Rows are one point carried round by a steady rotation, each followed by how many steps it has turned.
The counts run from 0 to 1084.
[ 11.8  20.6   4.8 -32.9  20.2  -6.8  -1.1  11.8  16.3 -15.3 -13.1  13.8
 -14.4  18.2 -34.1  31.8 -30.7 -31.9 -15.6  17.0   6.7  21.5   5.8 -11.1
 -25.5  -7.9  15.7  31.0  17.6   1.4 -28.5  -0.2 -40.3   7.3 -16.6  25.8
 -17.7  34.9  -1.7   3.4  25.5 -14.9   5.8  22.6 -34.8  -9.0] | 11
[ 21.0   6.1  24.8  -6.9  10.5   7.6  18.2  45.4  15.5 -22.1  -5.7   6.2
 -51.0  10.9  -3.0  19.7  -8.6 -30.2  -0.3  31.0  14.4  36.6  -1.0 -15.4
  -3.1 -20.4  14.3   3.4   2.9  12.6  13.2 -17.4 -12.0  26.4 -15.9  16.2
 -31.6  12.9  -6.1  30.4   3.1 -10.5  21.6 -32.0 -33.5   4.8] | 536
[ 23.1   7.6  13.7 -24.0  35.5   2.2  -6.8  11.4  40.4  -5.9 -20.6   5.6
 -20.7  -4.7 -27.1  19.7 -17.9 -31.0 -17.9  25.2   5.9  42.8  -7.2 -15.8
 -13.2  -7.7  -8.9  18.8   6.5  -0.1 -13.0  11.2 -32.0  -0.2 -18.9  12.9
 -57.8  -1.4   3.9  24.8   9.8 -16.3  15.2  11.4 -24.7 -10.7] | 159
[  9.4   6.6  44.7  -4.8  22.9  -3.9  10.8   5.9 -12.2   3.9  -1.6   7.8
 -20.6  -3.7 -24.4  23.9 -31.1 -41.8  -3.6  52.7  -2.6  21.5  -2.1  -7.5
 -15.6  -1.8   6.4  36.8  13.0 -15.7  14.5  -4.0 -35.0  16.5 -14.4  17.6
 -29.4  27.1 -26.2  30.1 -12.9 -20.0   0.3   6.4 -20.9 -11.0] | 752
[  0.1  13.3  14.8 -23.4  15.6  12.1  -7.7  19.0  -4.1   2.1  -2.4  17.2
 -36.2  -5.2 -28.6  12.7 -31.1   7.1 -34.4  35.7 -22.4  27.6  18.7  -6.0
 -36.8   2.2  -1.1  15.6 -14.9 -10.2   5.4   4.0 -18.0  44.7 -11.8   9.2
 -25.1  -2.3  -5.6  28.4 -10.0 -37.8  36.1  24.7  -2.9 -13.5] | 168
[  5.6   2.5  36.9 -15.6  37.8  -7.1  -2.4   7.4   0.0 -42.5  -0.8  -8.8
 -30.4 -17.7 -26.7  37.0 -19.4 -20.8 -10.7  25.5  -2.8  55.7  18.0   8.3
  -9.4   6.1  13.0  19.2  -2.3   1.3   8.9  19.6  -1.0  33.6   0.2  29.2
 -18.1   1.3 -19.2  25.6   3.3   7.2   8.3  36.9  -9.8   4.0] | 302
[-18.1   8.9   6.2 -17.8  31.8  -1.2  18.6   3.9  -1.2 -11.4  10.2  23.5
 -19.3  10.7   1.9  21.2 -18.5 -11.8 -10.7  29.2  28.9  16.8   1.0   1.1
 -31.5  -1.5   3.4  20.6  18.0  17.2 -11.0 -41.4 -29.9   2.9 -36.5  -5.3
 -23.7  36.3 -31.4  43.0   8.0 -12.5  -6.1  17.5 -21.2  -6.4] | 418
[ -5.3  21.1   1.0 -31.2  21.6  -8.8   2.4  27.5  -0.3 -19.0   1.8   4.9
 -22.2   7.5 -14.9  15.7 -22.5 -21.5 -32.1  12.7  41.2  22.9  12.4   1.9
 -21.1  -7.7  18.9  23.6   7.4  17.3 -13.3 -16.3 -44.3   0.4 -51.2  -5.6
 -32.7  16.8   2.5   8.5  11.7 -12.0  10.2  14.5 -29.3 -14.4] | 1082
[-23.1  -2.8  33.1  -3.4   9.1 -24.6  -7.8   4.8   3.1   4.2 -20.6  -2.5
 -30.1   6.1 -13.2  36.8 -29.0 -24.4 -19.0  35.4   8.5  32.9  -0.8 -38.5
   2.7  -0.1  13.6   5.1   3.4   6.2   2.1   5.8 -10.5  32.0 -15.0  22.3
 -54.9  17.0   0.4  27.3  23.5 -13.0  26.8  -8.9 -17.5 -14.8] | 1037
[ 12.7  24.7  28.7 -21.0  23.7   8.2  -4.8  22.5  11.0 -29.5 -10.7   7.3
 -38.1   6.0 -39.0  25.5 -16.5  -2.1 -34.8  30.5   2.2  18.4  -6.8  -0.8
 -15.8  -4.7  37.3   4.3 -10.1  -8.0  -1.1  15.0 -10.8  46.1  14.9  35.4
 -24.8   8.6   8.3   3.8   4.6  -8.9  30.3  20.2   1.3  -8.3] | 952
[ -6.8  10.2  10.8 -21.2  16.9 -12.8  -4.0  33.6  18.8  -4.0  -9.8  25.9
 -27.7  -8.3 -17.8  21.8 -28.6 -12.7 -26.9  42.6   8.0  33.6  30.5 -24.3
 -12.3   0.1 -13.2 -14.3 -15.2   2.1 -26.4   9.0 -10.9  12.7 -46.0  20.7
 -41.7  15.8  -5.2   5.8  30.4 -14.5  21.1   1.5  -0.4 -14.2] | 520
[ 15.2  23.3   8.1  -6.6  26.1 -19.6   0.6  13.3  21.7 -34.1  -8.4  17.4
 -19.3   5.2 -18.9  16.3 -14.6 -29.2  -7.1  47.5  36.5  13.3  17.3  -2.8
 -10.4 -20.8  -1.6  17.2   8.1   9.4 -34.1 -13.4 -25.2 -14.5 -18.9  29.2
 -32.9  27.1  11.8  11.0  35.7  -2.8   8.0  16.0 -22.0  -3.7] | 432
[-33.6  -4.0  18.1  -1.0  22.3 -13.1  -6.7 -16.5   4.3  -0.3 -19.2   7.2
 -15.5  12.1 -15.3  28.7 -12.7 -10.1 -26.2  33.2  30.3  22.7 -19.0 -25.4
 -14.9   1.5  11.6   8.3   9.6  11.8  -8.0 -22.8 -15.3  23.0  -3.1   9.1
 -59.5  32.4 -13.9  48.0  20.4  -3.2  16.6   7.7  -6.4 -13.8] | 554
[ 18.5  15.3  49.0 -14.0  26.3 -13.9  18.6  20.4   1.7 -40.0  12.5   5.9
 -37.6   2.2 -11.9  32.4 -27.8 -35.3   0.7  38.8  23.0  23.3   9.1  -1.7
  -3.5 -11.3  21.6  14.5   6.6   8.4  -4.4  12.0 -16.8   4.6 -24.8  35.9
 -20.8  23.6   2.3   1.2  16.1  -3.5   2.3   3.8 -18.1  -3.4] | 1023
[ 15.8   9.3  42.7  -2.5  24.4   2.9  16.3  18.6   2.9  11.3  -4.4   7.9
 -28.0   3.6 -18.4  18.2 -30.3 -47.0 -13.8  42.3   8.6  21.7 -13.1 -10.6
 -17.1  -2.7   5.0  33.2   8.2  -9.0  13.4 -10.0 -36.3   9.5 -24.9  11.3
 -47.9  13.2 -10.3  29.4 -11.3 -22.9  10.5  -1.2 -25.4 -12.8] | 750
[ -6.4   5.3  45.5  -4.6  15.5  13.3   2.0   6.3   5.6 -23.6  -6.8  18.5
 -45.2  16.3 -29.3  20.2  -0.9   0.0 -17.0  31.6   4.5   8.5 -13.4  -1.0
 -19.5  -8.7  16.5  14.4  -0.9  -7.4   9.8  -1.8  -6.3  50.2  25.7  37.4
 -36.4  20.4   3.2  40.8 -13.6 -11.5  27.5  11.5  10.1  -9.2] | 468
[  9.5 -14.8  26.9 -15.0  17.3   9.6   0.0  29.2  15.7 -27.1  -4.0  25.4
 -36.8 -11.6 -28.1   6.6  -1.9 -21.2   5.5  35.6  -8.9  35.7  36.0   0.6
 -27.4  -4.2 -32.8  18.0  -7.3  -6.2   3.6  10.1 -11.1  27.5  -7.1  39.4
 -32.8   4.8  -7.9  41.7 -13.8 -18.8  15.3  13.4   4.3   4.5] | 819
[  5.7  18.4 -20.7  -1.7  27.1   6.9  11.1  40.7  14.3 -27.0 -31.3  17.3
 -21.5   1.0 -37.4   1.1   7.4 -21.1  -3.1  52.9   8.6  30.4  27.8   3.6
 -13.3 -12.4   2.9   8.2  -1.1   2.9  -7.6 -30.3  -6.3  16.2  -3.1  16.5
 -13.9  23.9 -30.0  35.9  20.2  10.3   9.0  11.7  -3.8  10.8] | 850
[ -2.7  26.6   6.7  -7.1  37.1  -0.3   1.8  19.5   3.5 -33.1   4.8  14.9
 -31.1 -15.9  -9.6  11.1 -17.1  17.7 -40.7  47.8  21.8  32.0  14.6  -1.5
 -22.6  -7.4  11.2 -26.8 -24.6  17.9 -16.2  -9.7  12.0  19.8 -19.0  13.5
 -29.6  -1.4  -1.7  22.9  21.6  -2.8  38.2  22.8   6.2   1.9] | 865
[ -6.8  -1.2  12.9   3.8  31.2  -9.6  26.4  -3.4   0.1 -35.0 -25.0  -4.2
 -12.3   4.5  -9.5  16.1 -11.0 -28.3  12.0  39.8  31.1  39.2  -8.3 -19.8
  -6.7 -13.2  27.9  22.1  14.8  32.5   2.4 -29.4 -17.7  23.4 -11.3  12.6
 -32.4  14.6 -18.5  40.4   8.3  -0.5   4.3   0.2 -26.0  -0.5] | 55
[ 13.7   7.2  41.4  -6.5  24.6  -0.5  15.7   9.7  -4.1   5.4  -5.3   6.3
 -26.0  -1.5 -23.9  24.7 -28.2 -42.8  -9.3  45.2   3.6  24.8  -8.6  -6.9
 -15.8   0.5   6.2  34.3  13.4 -13.9  15.9  -6.8 -36.4  11.6 -18.5  11.0
 -36.9  17.8 -17.4  28.1 -11.5 -21.7   5.5   0.6 -24.6 -13.1] | 751
[-26.2  -9.3  27.4  -9.8  11.5   9.0  -8.1  15.6 -17.5 -15.8  -3.3  32.6
 -16.2  -2.3 -35.0   7.5  -2.1 -14.7 -24.9  32.1  17.5  10.1  19.7   9.3
 -36.4  15.9  -4.3  12.4  -1.7 -12.2   2.1 -21.6 -19.0  34.1  -6.9  19.4
 -27.4  45.7 -30.7  41.3 -11.6 -10.4   5.4  19.6  22.8  -2.4] | 907
[ -9.6   0.7  31.0 -27.3  10.0  21.8 -17.8  14.3  -3.0 -13.5   0.6  31.1
 -32.7   8.9 -31.1  19.0 -18.4   9.4 -35.1  15.7   4.6  13.6  -3.2  -2.7
 -38.9   2.7  11.8   5.5  -8.4  -9.9   2.2   0.2 -19.9  54.1   6.3  24.8
 -37.8  23.6  -1.7  28.3 -17.6 -32.6  29.5   9.3   4.8 -10.9] | 318
[  5.0  -2.7  37.3 -29.3  27.3  14.0   1.4  23.1  14.3 -32.1   0.3  22.0
 -44.4  -2.9 -29.7  24.0  -9.1 -16.1  -1.4  21.7 -10.3  27.4  13.7  17.6
 -23.0  -2.8  -4.3  33.5   5.3  -9.3  14.4  13.9 -22.4  35.6  -1.8  28.1
 -17.6  11.3 -15.3  34.3 -22.0 -15.4  -0.9  20.5  -3.5  -0.1] | 816
[ -5.5   4.4  17.1 -31.3  22.2   5.2 -23.8  39.9  19.0 -46.8  -8.3  14.9
 -36.6  -8.5 -36.5  27.1  -6.3   3.0 -27.4  12.5  18.3  35.2  24.9  18.5
  -4.7  -8.2  24.5   7.8 -12.8  -0.4   2.1  20.7 -17.0  41.4  -6.9  14.9
 -35.6   8.6  -2.8   5.6   0.1  -1.9  15.6   3.4  -0.1  -0.2] | 878
[-15.3   6.1  34.4 -32.5  21.3  -6.6 -15.2  28.6   2.7 -48.2  -1.7  12.2
 -31.0   0.2 -32.3  33.8 -13.9  -0.1 -29.0  14.6  26.6  27.8  21.3  13.1
  -7.7  -2.8  34.8   8.5  -7.6  -0.9  -2.6  20.0 -17.5  39.2 -15.4  23.2
 -29.8  14.6   0.4  -3.7   3.7  -1.2   4.9  13.3  12.6  -5.6] | 876
[ -5.7  13.0  -0.8   0.9  37.7  -8.8 -11.7  19.8  18.0 -32.2 -26.8  -4.8
 -21.4 -25.2 -29.6  12.9  -1.3  -2.9 -28.8  45.2  24.1  45.7  25.9   0.3
   2.4  -6.9   3.6  -5.7 -18.0  11.0  -6.2  -6.3   1.3  12.5 -10.6   7.7
 -51.8 -11.3   0.8  29.2  21.4  14.4  26.5  21.8   5.1   3.3] | 790
[ 21.5  23.1 -11.4 -19.9  27.1   4.9   0.2  33.0  12.2 -59.6 -14.7   7.1
 -27.9  -5.3 -20.3   8.6  -8.7   0.6 -13.3  28.4  20.7  45.3  25.3   3.5
 -15.7 -23.8  28.6  -7.7 -10.9  23.7  -8.9 -13.1  -6.2  28.6  -0.3  20.1
 -12.2   5.8  -1.4  12.9  19.6  -3.6  27.9  -0.1 -21.1  16.0] | 291
[-10.5  -5.3  13.2   4.2  21.2   1.9   4.7  12.9  -3.2 -32.6   4.8  22.8
 -26.4  -7.9   6.3   9.3 -10.9   2.8 -13.6  43.1  30.3  35.7  13.6 -16.0
 -20.0  -7.8   0.6 -27.1  -7.3  21.7  -2.9 -38.6   7.8  27.8 -11.6  13.3
 -33.5  27.8 -22.3  47.2  13.3  -9.2  23.0 -18.2  -8.5  13.2] | 625
[-16.6  10.0  10.7  -7.6  21.6   0.2  -5.7 -14.7  -7.6  -3.2 -16.5  12.6
 -21.8   6.6 -31.4  20.4 -18.8  -1.1  -8.3  45.6 -13.5  18.1  -4.1  -5.1
 -27.3 -12.3   7.4  39.7  12.4  -2.1  12.0 -24.9 -24.4  39.2  22.5   9.4
 -22.5  21.8 -17.6  56.3  -8.6 -20.7  18.4  21.8 -17.2  -9.8] | 407
[-10.6  17.8   2.6 -18.3  32.3 -16.2  -4.8 -19.7  -5.3 -33.6 -18.1  -2.8
 -12.0   5.3 -36.0  18.2 -23.0  -5.6 -11.9  29.2   7.6  32.7   8.8  -6.4
 -24.0  -6.1  23.2  36.9   8.7  14.5  -9.7  -2.1 -17.8  24.8   8.9  30.4
 -18.2   4.3   7.8  28.8   9.6  -8.2  18.4  56.7 -16.1  -9.4] | 648
[  8.5  10.6  -3.7 -37.3  27.7  22.6  -9.6  28.2  19.2 -30.5  -8.5  17.0
 -27.6  -3.8 -25.2  17.4 -19.5  13.1 -40.0   3.2   4.1  45.9   4.7  -0.8
 -36.8   0.0  20.4 -10.5 -13.4  16.4  -7.8   0.4 -16.6  45.8  -7.9   7.0
 -24.0   3.0 -14.7  20.3   0.4 -22.7  29.1  11.6 -12.0   3.7] | 804
[-27.3  31.2   7.1 -23.0  22.3 -19.2 -13.7   9.3  -2.3 -35.8  -3.4  12.1
 -27.4  20.8 -25.9  32.4 -14.8   5.1 -32.0  30.7  35.3   2.5  13.3   5.4
  -8.5 -19.1  42.6  18.7   5.4  11.2 -18.0 -10.1 -16.1  29.3  -1.5  15.1
 -22.6  33.6   9.4   5.7  30.0   0.7  16.5  18.4  -7.7 -12.9] | 285
[-15.9  -0.2  34.0   5.0  22.1   0.8  -9.4  21.2  -2.8 -13.7 -10.2  -1.6
 -40.6 -10.4 -27.6  20.5   3.6 -14.7 -15.5  45.2   0.9  33.5   6.7  13.2
  -1.8  -1.0  10.1  13.8  -3.3 -12.4  31.9 -13.6   4.0  44.0  13.1   9.4
 -35.5  13.0 -22.0  54.1  -8.6  11.1  17.0  11.0   5.4   4.3] | 545
[-37.1   4.7  31.2   4.3   9.5 -26.0  11.5  15.3 -35.3  -7.1  -1.6  -4.3
 -28.2  13.0 -12.0  28.9 -19.4 -25.9 -14.0  41.7  17.8  20.0  12.7 -12.2
  -6.2   7.8  21.9  16.4   7.2   9.0  14.6 -27.3  -9.1  34.1 -22.2  13.2
 -24.3  36.7 -25.5  37.0  12.5   6.0   7.0   7.4  -7.1 -10.1] | 692
[ -3.3   5.3  24.6 -30.6  37.6  -2.9  -4.6   7.1   8.5 -44.1   9.1   2.1
 -27.1   5.3 -19.3  35.6  -8.6 -21.7 -26.6  -2.7  43.3  29.3  -6.9  22.0
 -17.8  -3.7  30.0  25.9  12.5  12.9   0.0  -6.2 -29.0  11.0 -18.3   2.6
 -29.8  22.7  -3.8  19.7   2.1   6.4   0.7  28.0 -21.7   0.8] | 148
[ 16.7  15.6  27.2 -30.1  41.7   4.5  -8.6  -8.3  17.1 -51.0   7.7  13.2
 -35.7   5.7 -24.5  29.7 -17.4   3.0  -6.2  24.9   2.8  28.0   3.6   9.8
 -21.8 -16.1  11.6  21.8   4.7   8.2 -12.0  11.5  -9.3  28.3  16.2  38.4
 -14.5  11.8   9.4  23.5   3.4  -9.5  16.1  35.7 -14.4  -0.7] | 226
